Rows are one point carried round by a steady rotation, each followed by how many steps it has turned.
The counts run from 0 to 292.
-11 -5 -21 -12 10 -13 -1 -14 3 15 6 27 2 10 -8 10 -22 -11 -21 -24 -12 8
 -4 -3 -13 -5 -9 11 14 0 21 10 7 1 0 19 6 -24 23 -29 -12 3 8 19 -7 13 16
 10 20 19 8 -8 15 -16 23 -7 -3 -> 105
10 -6 -30 1 13 -23 -14 -17 3 6 0 38 -11 -2 -12 -4 17 12 -3 -16 -17 10 5
 -3 -40 -11 -8 -5 11 3 28 13 -1 11 -20 7 4 -16 -4 -15 -10 12 -6 9 -4 9
 15 0 9 0 16 -3 -5 -22 1 -17 5 -> 188
4 3 -30 -1 7 -24 -10 -6 -7 17 -7 20 -16 4 -15 21 -5 7 -19 -21 -7 -10 1 4
 3 5 -16 3 5 -7 31 27 7 2 15 7 23 -24 12 -21 -12 0 -3 -6 -9 9 21 -4 19
 15 10 -19 12 24 12 -13 -2 -> 145
15 -14 -27 1 15 -13 -4 -12 -1 13 1 22 -12 8 -14 7 4 -1 -23 -9 -8 -2 -18
 -1 -27 2 -4 -3 -1 -13 33 26 -3 5 -3 13 20 -22 1 -13 -10 20 9 7 -19 15
 30 -5 9 -2 15 -11 9 7 11 -26 12 -> 169
3 -15 -35 -10 11 -19 -15 -5 3 9 9 36 -16 -1 -13 11 18 9 -13 -22 -8 9 -8
 -9 -38 -3 -13 -5 -1 0 26 19 -10 9 -3 13 7 -23 6 -5 -12 15 -12 7 -14 12
 22 -9 7 -1 14 -2 -1 -14 6 -8 14 -> 187
-9 -10 -29 -6 4 -15 -14 -5 2 10 -12 21 3 -3 -21 26 -7 13 -23 -22 -12 3
 10 5 -18 20 -38 2 -12 -8 17 3 -6 2 2 20 29 -5 14 -13 -6 12 -4 5 -13 21
 20 3 -5 2 1 -5 9 -6 16 -12 3 -> 232
-7 15 -11 -8 7 -16 -7 -29 11 15 8 30 -3 16 -2 -9 -4 10 -4 -36 -21 2 22 5
 -8 -6 -14 4 17 2 27 3 15 2 -11 8 12 -15 8 -21 -12 4 -4 5 -3 4 7 5 23 17
 -1 -5 14 -16 29 -7 -13 -> 93
16 2 -23 -5 9 -13 -5 -14 -1 20 3 19 -6 2 -18 13 -15 -8 -16 -22 -7 10 0 2
 -22 -7 -11 10 13 -5 17 18 12 10 -2 9 11 -26 17 -18 -8 -5 9 15 5 15 2 -3
 37 19 20 -15 16 3 15 -15 7 -> 133
-13 3 -8 -15 15 -6 -21 -22 17 7 4 26 1 15 -7 7 -7 16 -8 -25 -31 3 18 6
 -8 -1 -20 -6 21 -5 25 7 1 7 -11 17 22 -14 3 -26 5 14 -3 9 -15 9 18 7 9
 0 -9 1 -1 -6 32 -18 -13 -> 84
-4 18 -14 11 1 -10 -29 -26 17 11 -2 14 1 19 -5 9 -2 8 -14 -36 -10 -12 16
 10 -19 -1 -34 -12 6 4 23 3 6 -6 -14 9 30 -17 -3 -5 -4 20 -6 17 -7 15 17
 -7 0 1 8 2 -8 0 27 -21 -3 -> 267
4 11 -16 13 -4 -28 -15 -10 3 8 -15 22 8 11 -22 -2 -22 12 -6 -25 -13 -3 4
 17 -24 9 -13 2 0 -11 15 23 7 6 -18 7 36 -2 -4 -14 -15 16 10 -8 -12 8 22
 4 15 4 14 -4 11 2 7 -17 2 -> 20
15 14 -17 -11 1 -11 -25 -12 9 12 -1 16 -4 8 -5 15 -4 10 -18 -37 -7 5 13
 4 -25 -4 -26 3 18 4 19 8 -4 12 -1 3 21 -23 5 -17 3 -2 -3 20 8 12 -4 -3
 34 19 17 7 -5 4 17 -16 0 -> 125
-18 9 -14 1 -2 -33 -18 -18 7 14 -10 40 -13 -3 -20 14 0 10 -9 -27 6 3 23
 0 -31 -3 -29 -4 1 9 15 16 10 -15 -3 4 18 -4 11 1 -11 16 -3 2 3 16 9 1
 10 3 16 -9 12 -11 5 0 6 -> 35
5 5 -7 -6 5 -14 -8 -17 7 13 -3 16 1 20 -9 -9 -22 3 -15 -22 -19 -1 9 12
 -4 9 -8 8 15 -12 27 12 3 13 -4 12 21 -14 5 -36 -11 1 6 8 -4 4 16 10 24
 25 -1 1 13 3 30 -17 -11 -> 111
5 -3 -9 1 -1 -30 -21 -10 21 15 3 30 -11 10 -15 2 -8 7 -9 -11 -5 4 3 6
 -37 -2 -27 -5 4 -11 14 20 0 9 -20 -1 39 -2 -2 -16 -10 13 -3 19 -17 21 4
 8 6 5 8 -1 8 -1 21 2 4 -> 33
-1 0 -18 -3 -3 -19 -17 -19 12 17 8 32 -8 16 -19 6 -7 -10 -14 -30 -10 4 2
 -6 -25 -25 -32 -10 5 3 13 5 19 -15 -11 17 3 -19 20 -1 -7 3 -4 24 -1 18
 11 -9 7 11 14 -14 5 -3 17 -7 0 -> 274
19 -14 -20 4 10 -13 -18 -15 11 20 1 25 -9 4 -11 -4 4 8 -4 4 -6 2 -12 3
 -28 -14 -9 -3 11 -9 39 22 -6 -5 -13 6 10 -26 -3 -21 -3 14 -1 10 -3 12
 10 -5 13 11 18 -11 -1 3 10 -23 7 -> 165
-19 -9 -16 -11 8 -18 -1 -23 0 12 1 27 -14 3 -30 21 -5 4 -19 -19 -12 0 10
 -2 -12 1 -21 -6 -8 -16 14 22 17 0 3 13 24 -5 17 -9 -4 18 11 1 -12 21 19
 2 1 -1 -1 -12 24 2 22 -9 5 -> 54
23 -2 -19 9 13 -14 -20 -14 7 16 6 16 -18 1 -1 11 -3 -7 -7 -10 -5 2 -2 5
 -17 -7 -21 -2 18 7 35 12 -1 7 -10 -4 29 -24 -2 -22 -9 9 -3 17 -12 16 16
 5 13 5 10 -10 -4 14 19 -12 -1 -> 147
8 8 -21 6 19 -29 -2 -24 11 12 6 35 -14 11 -4 -7 11 10 2 -20 -13 2 6 -6
 -32 -6 2 0 16 -2 27 15 16 2 -13 6 8 -13 1 -13 -19 10 -12 -6 -20 12 4 5
 17 8 11 -13 12 -13 3 -16 5 -> 184
-18 -8 -17 -16 5 -15 -16 -22 8 15 5 34 -20 2 -25 21 19 12 -16 -25 -9 2
 21 -4 -14 -7 -33 -15 -2 -5 23 11 10 -10 -2 12 13 -12 11 2 2 14 1 9 6 16
 10 -5 0 -2 6 -9 6 -8 20 -9 0 -> 63
2 -5 -19 -3 7 -14 2 -23 -7 16 -3 23 0 7 -8 0 -22 -10 -13 -22 -14 5 9 4
 -1 -10 -11 12 14 1 26 5 8 3 -15 21 6 -14 16 -32 -16 -2 6 18 6 2 19 7 22
 25 7 -9 12 -6 24 -18 -12 -> 110
2 0 0 -5 -5 -11 -20 -15 21 10 1 27 -2 20 -11 0 -26 -3 -8 -11 -15 -3 -1 9
 -25 -9 -18 -3 14 -12 23 21 1 2 -22 15 32 -19 -5 -28 -3 15 9 15 -12 11
 18 4 13 9 8 2 -4 8 29 -15 -2 -> 289
5 -10 -19 4 14 -19 -11 -14 16 10 -1 36 4 5 -5 -7 -1 13 -2 -7 -6 9 -1 -1
 -42 1 -2 -1 15 -1 34 15 -5 5 -21 8 18 -19 -3 -21 -7 22 -3 10 -16 12 10
 8 10 4 16 1 0 -18 2 -20 12 -> 193
-2 -6 -23 -8 10 -17 -2 1 16 10 7 30 2 2 -15 7 -8 7 -13 -17 -13 18 -6 3
 -38 10 -21 10 5 -6 12 -2 1 16 -12 13 27 -6 12 -22 -15 7 -5 13 -19 25 2
 11 10 4 4 -10 19 -24 15 -6 7 -> 220
6 7 -15 4 4 -14 -28 -22 20 14 -6 24 5 15 -11 7 -11 9 1 -22 -20 2 12 10
 -10 -8 -34 -6 20 6 23 1 13 -11 -23 11 19 -14 -3 -14 8 11 -8 14 -5 20 7
 0 -1 5 5 -9 -4 3 26 -21 -5 -> 262
-7 -8 -22 -14 4 -16 -14 -18 -8 14 -12 31 -3 2 -16 16 -14 -5 -17 -25 -15
 11 12 3 3 -13 -24 5 11 6 28 8 -1 1 -4 24 -2 -19 16 -21 -1 -3 -1 11 9 0
 21 6 12 26 8 -7 5 -9 17 -22 -5 -> 109
-4 2 -12 -8 9 -28 -5 -15 14 19 5 31 -10 5 -29 2 -14 9 2 -14 -13 12 4 1
 -34 -8 -13 6 5 -12 10 17 23 -2 -17 3 23 -6 11 -15 -4 10 10 8 -9 20 2 2
 17 0 9 -24 22 -8 16 -5 4 -> 42
-13 14 -20 1 -8 -37 -20 -12 6 11 -15 34 -9 0 -25 14 -5 20 -3 -28 -12 2
 27 3 -15 -1 -26 -1 6 1 10 18 12 -1 -10 4 26 5 8 -8 -14 5 1 -10 -5 10 7
 0 8 4 10 -15 13 2 7 -5 -3 -> 30
3 -1 -14 -17 7 -11 -18 -23 1 13 12 32 -7 11 -13 -3 5 3 -6 -32 -28 8 19
 -5 -12 -17 -23 -3 13 -10 24 1 9 6 -13 20 1 -12 5 -17 -6 -4 -7 19 4 8 6
 0 17 20 5 -7 10 -11 30 -9 -8 -> 92
10 5 -28 5 11 -17 -24 -22 4 5 -11 29 -8 0 -10 13 6 21 1 -13 -20 3 11 1
 -17 -8 -10 -6 24 -1 32 25 1 1 -7 9 14 -20 -9 -10 4 14 -6 -8 -10 10 12
 -4 12 0 16 -4 -3 5 0 -29 0 -> 171
20 7 -28 5 11 -10 -8 -24 -2 20 5 22 -12 8 -24 -4 10 14 -11 -19 -13 1 -5
 5 -32 -7 0 2 6 -13 25 20 13 4 -9 3 14 -23 1 -11 -5 11 7 2 2 7 4 -13 30
 11 26 -17 13 2 6 -28 4 -> 161
-11 7 -21 -7 8 -31 -11 -3 6 7 -5 38 -5 -1 -5 8 -1 23 -4 -28 -19 6 14 -1
 -18 18 -15 1 12 1 18 10 -1 8 1 7 30 -1 7 -21 -16 7 -13 -13 -26 10 11 11
 11 3 -2 -7 15 -6 4 -4 -2 -> 208
-9 -11 -15 -3 -3 -32 -8 -17 4 25 -1 34 -14 -7 -32 0 -6 10 -2 -5 3 7 6 2
 -25 -14 -23 -1 -6 -16 23 15 12 -15 -20 6 16 -4 8 -12 -9 10 8 12 1 19 10
 0 8 9 14 -20 18 -7 11 0 5 -> 41
8 -13 -15 13 -5 -36 -19 -15 4 10 -11 33 -10 -5 -20 7 -15 -5 3 -10 -11 9
 10 3 -24 -11 -27 -7 6 8 23 15 -1 -1 -28 18 20 -7 -3 -19 -14 11 0 18 -1
 17 18 10 0 4 13 -11 4 1 11 -7 7 -> 23
-7 26 -25 7 6 -12 -10 -22 5 15 -12 19 12 13 -19 13 -18 14 -4 -33 -17 -2
 10 14 -7 4 -25 -1 13 4 10 4 24 -13 -8 13 18 -15 14 -9 -3 12 7 -4 -6 17
 11 3 9 6 10 -16 14 -7 14 -27 1 -> 258
-23 -3 -12 -12 5 -12 -15 -22 7 13 3 24 -10 14 -7 7 5 7 -28 -33 -5 -10 14
 2 -9 7 -28 -7 -2 -5 28 5 -7 3 5 16 18 -16 6 -12 -8 16 -7 15 -4 4 26 -1
 4 9 -1 12 -1 -10 32 -11 -9 -> 90
-18 4 -8 -8 -4 -28 -15 -26 11 5 -9 37 -10 13 -13 16 -18 -1 -10 -23 -5 -4
 17 -2 -13 -17 -22 -4 17 10 22 25 9 -19 2 21 6 -17 8 -4 -4 13 0 10 -2 9
 18 2 3 12 17 -4 1 4 10 -18 0 -> 291
-12 -2 -13 0 -1 -22 5 -31 -3 8 -3 33 -13 13 -16 3 -18 -12 -19 -23 -5 -10
 12 3 -14 -20 -15 -5 2 -2 21 22 15 -13 -10 20 8 -16 15 -13 -16 14 10 19
 2 7 26 3 9 13 18 -7 12 2 15 -16 2 -> 292
